Each row is where one point has got to under a steady rotation. How many ticks took it there?
The counts run from 0 to 382.
[125 141 104 138 134 126  69 145 168 131  81 114  95 174 128  95 124 151
 142 111  76 145 131 151 108 120 138 150 173 165 125 127] => 265
[138 186 113 136 140 117 150 116 167 146  93 136 147 159 110 145 116 162
 114  77 111  99 109 156 119 124 114 164 131 135 140 165] => 70
[112 108 133 115 112 125 140  90  78 146 165 120 161 182 122 144 115  97
 111 162 173 113 120 149 160 137 135 108  86  92 114 137] => 122
[154  98 131 142 126 136 141 107 100 164  96 145 125  72 127 119 106 144
 116 133 158  81  95 135 131 124 170 175 101 123 134 173] => 298
[112 142 131 113 113 135 122  89 120  94 142 124 183 147 102 137  93 140
 141 117 181 130 182 149 178 136 134  97  97 116 115  98] => 133
[121 186 128 102 149  91 118 158 125 159 140 138 142 194 138 114 104 170
 127 142 127  95 100 114 115 110 121 118 131 121 127 167] => 348
[114 101  75 123 123 115 120 108 103 124 166 137 162 145 122 106 166 120
 145  98 160 125 149 107 132  85 116  95 143 151 124  62] => 328
[103 105 136 147 143 108 110 151  73 123 110  85 147 156 135  87 156 150
 105 142 102 169 116 105 140  87 150 168 160 127 129 130] => 41
[ 72 150 112 117 118 153 105  94 111 134 130 127 117 113  90 117  95 134
 137 103 158 132 177 100 171 115 129 117 160  76 122 102] => 140
[131 133 120 108 132 172 160 116 142 102 112 128 137  96 150 123  81  82
 152 146 122 148 100 127 174 142 124 153 132 156 104  68] => 379
[154 143 165 105 136 134 150 141  93 132 146  93 123 125 128 170 108 136
  99  85 156 188 146 122 158 121 125 107 171 130 128  98] => 54
[109 178 143 106 120 109 115 142  50 139 128 162 150 163 133 133 144 169
 139 144 177 122 103 127 166 128 114 142  96 134 141 146] => 240
[158 120 134 147 139 148  86 139 124  96 105 143  92  48 181 102 137 127
 142 136 105 128 113 123  71 119 146 141 109 164 144 110] => 95
[111 113 130 133 107 123  90 129  58 130 114 134 129 185 100 134 168 171
 133  95 146 137 133 154 142 162 111 117 141 145 155 162] => 244
[138 141 147  97 139 175 128 124 104 118 123  72 117 142 143  89 103 156
 110  92 105 104 119 145 148 204  93 106  99 154 144 150] => 361
[109  97 165 135 128  71 117 143  91 141 146 171 116 127 106 114 138 123
 164 157 182 122 143  56 123 110 145 120 144  81 132 164] => 226
[ 96 116 170 135 110 161 117 108 174 115 101 163 129 108 129 160 113 125
 102 142 110 153 116 185  92 132 167 141 121 127 111 158] => 193
[141 104 112 124 122 168 180 131 177 156 141 138 133 162 144 127 112 110
 124 120 109  88  97 179 111 114 120 164 110 161 101 128] => 188
[102 116 171 127 105 119 125 126 107 168 145  96 119 159 131 174  98 103
  89 166 136 155 132 122 134  86 114 140  73 108 107 152] => 120
[108  71 125 145  98 127 157  95 130 155 109 156 146 128 104  98 134  90
 163 122 181  82 114 141 156 123 136 159 101 125 128 131] => 306
[152 119 125 129 124 177 144 151 110 173 124 124  81 120 166 151  84 137
 110 108 122 103  68 162  96 133 121 160 130 151 136 121] => 181
[107 124 132 124 137  71 178 112  78 130 133 137 187 164 100 143 143 133
 114 135 174 117 118  88 146 149 126  97 127 129 124 177] => 230
[ 99 106 138 131 113 133 104 113 103 119  99 150 151  81  95  82 127 163
 128 167 138 148 157  98 162 127 155 158 164 134  83 129] => 31
[ 85  90 123 169 115 153  75 102 110 122 120  94 124 133 136 112  99 145
 135 148  90  98 149 111  98 137 112 172  80 151 155 174] => 19
[131 175 120  98 142 129 115 161  99 156 108 118 103  96 160 108 164 168
 123 122 108 134  94  87 136 100 117 151 179 127 133 120] => 160
[172 149 128 116 113 159 174 152 109 150 152  87  94 103 153 142 131 133
 116  88 133 151 110 115 108 126 113 140 178 184 133 147] => 170
[ 90 145 135 126 124 144  99  94 130 129 152 134 134  95 139 163 100 144
  86 163 104 106 141 129 102 135 115 161  71 127 130 195] => 12
[191 162 110 115 141 112 141 157 118 139 143 120 100 156 169  97 164 133
 158 106 114 124 108 113 116 109 105 155 138 172 159 141] => 167
[148  21 173 124 132 126 148 116 108 153 133 135 143 150 161 135 134 134
 102 156 145 129 128 135 109 160 135 103  97 137 115 113] => 115
[102 157  88 105  96 147 108 100 166 162 103 108 134  91 134  84 164 105
 148  83 153  92  97 170 114 153 134 122 150 141 124 135] => 82
[190 170 142 107 146 164 175 133  94 134 155 139  96 111 146 177 119  99
 110 111 141 150 107 127 123 177 103 118 142 142 124 128] => 173
[131 187 113 129 142  72 121 142 130 137 126 123 145 162 132 149 116 170
 114 134 135 147 152  91 121  68 109 105 128 173 106 114] => 337
[179 158 119 110 154 126 168 136 113 135 154 110 108 178 156 107 168  95
 162 110 114 119 113 116 127 155 104 121 155 152 157 139] => 166
[190 151 134 115 158 111 147 144 108 142 138 117 103 202 145 161 115 125
 147  79 141 121 135 125 178  99  94 152 124 106 161  94] => 58
[119 111 103 135 153 102 112  91 154  81 141 133 181  89 152  90 117 142
 115 139 137 122 127 112 101  80 202 137 107 137 139 117] => 211
[ 94 152 136 118 109 117 100 113 120  85 155 166 176 142 103 136  93 158
 128 148 174 141 160 143 172 123 165 127  90 107 115 127] => 132
[ 94 134 135 162 115 137 128 130 120  60 122 126 170 142 128 116  94 108
 164 169  82 125 150 104 129 137 106 151 104 156 110 141] => 26
[126 124 105 133 155  72 111  86 115 141 128 137 155 102 120 111 129 113
 150 161 178  95 149  59 142 107 163 118 111 126 115 108] => 219
[116 105 156 163 133 110 110 127 131  67 125 106 123  66 139 136 112 140
 124 146 111 155 165  87  78  81 158 122 117 133 146 123] => 214
[ 65 125 147 162 129 114  63 115 101  87  98 142 118 126 130 158 180 107
 132 140 142 177 149 133 115  97 126 124 115 130 134 112] => 323
[109 146 104 118 120 162 150 112 100  89 135 153 152 184 109 130 137 145
 131 101 132 137 136 162 154 196 105 108 135 166 120 108] => 252
[144 145 123 115 153 152 141 131 111 137 140 159 113 158 105 150  96 134
 105  64 156 121 112 165 117 153 146 103 185  85 160 133] => 64
[189 107 116 112 156 116 168 115  88 137 154 117 147 158 128 119 155 150
 103  97 145 146 152 120 186 127 130 138 151 130 141  95] => 50
[181 172 138 121 135 138 148 126  98 134 139 155 113 103 131 172 148 137
  74  98 145 156  98 144 100 176 137 129 178 140 131 170] => 172
[181 144 153 164 125 102 151 125 159 117 107 119 130 110 122 142 103  96
 148 143 162 126 127 143 114 122 152 165  74 137 122 197] => 294
[106  76 108 140 100 176  96  87 125 124 124  88 125 136 140 104  93 122
 162 143 122 100 171 132 123 166 107 123  88 159 141 142] => 18
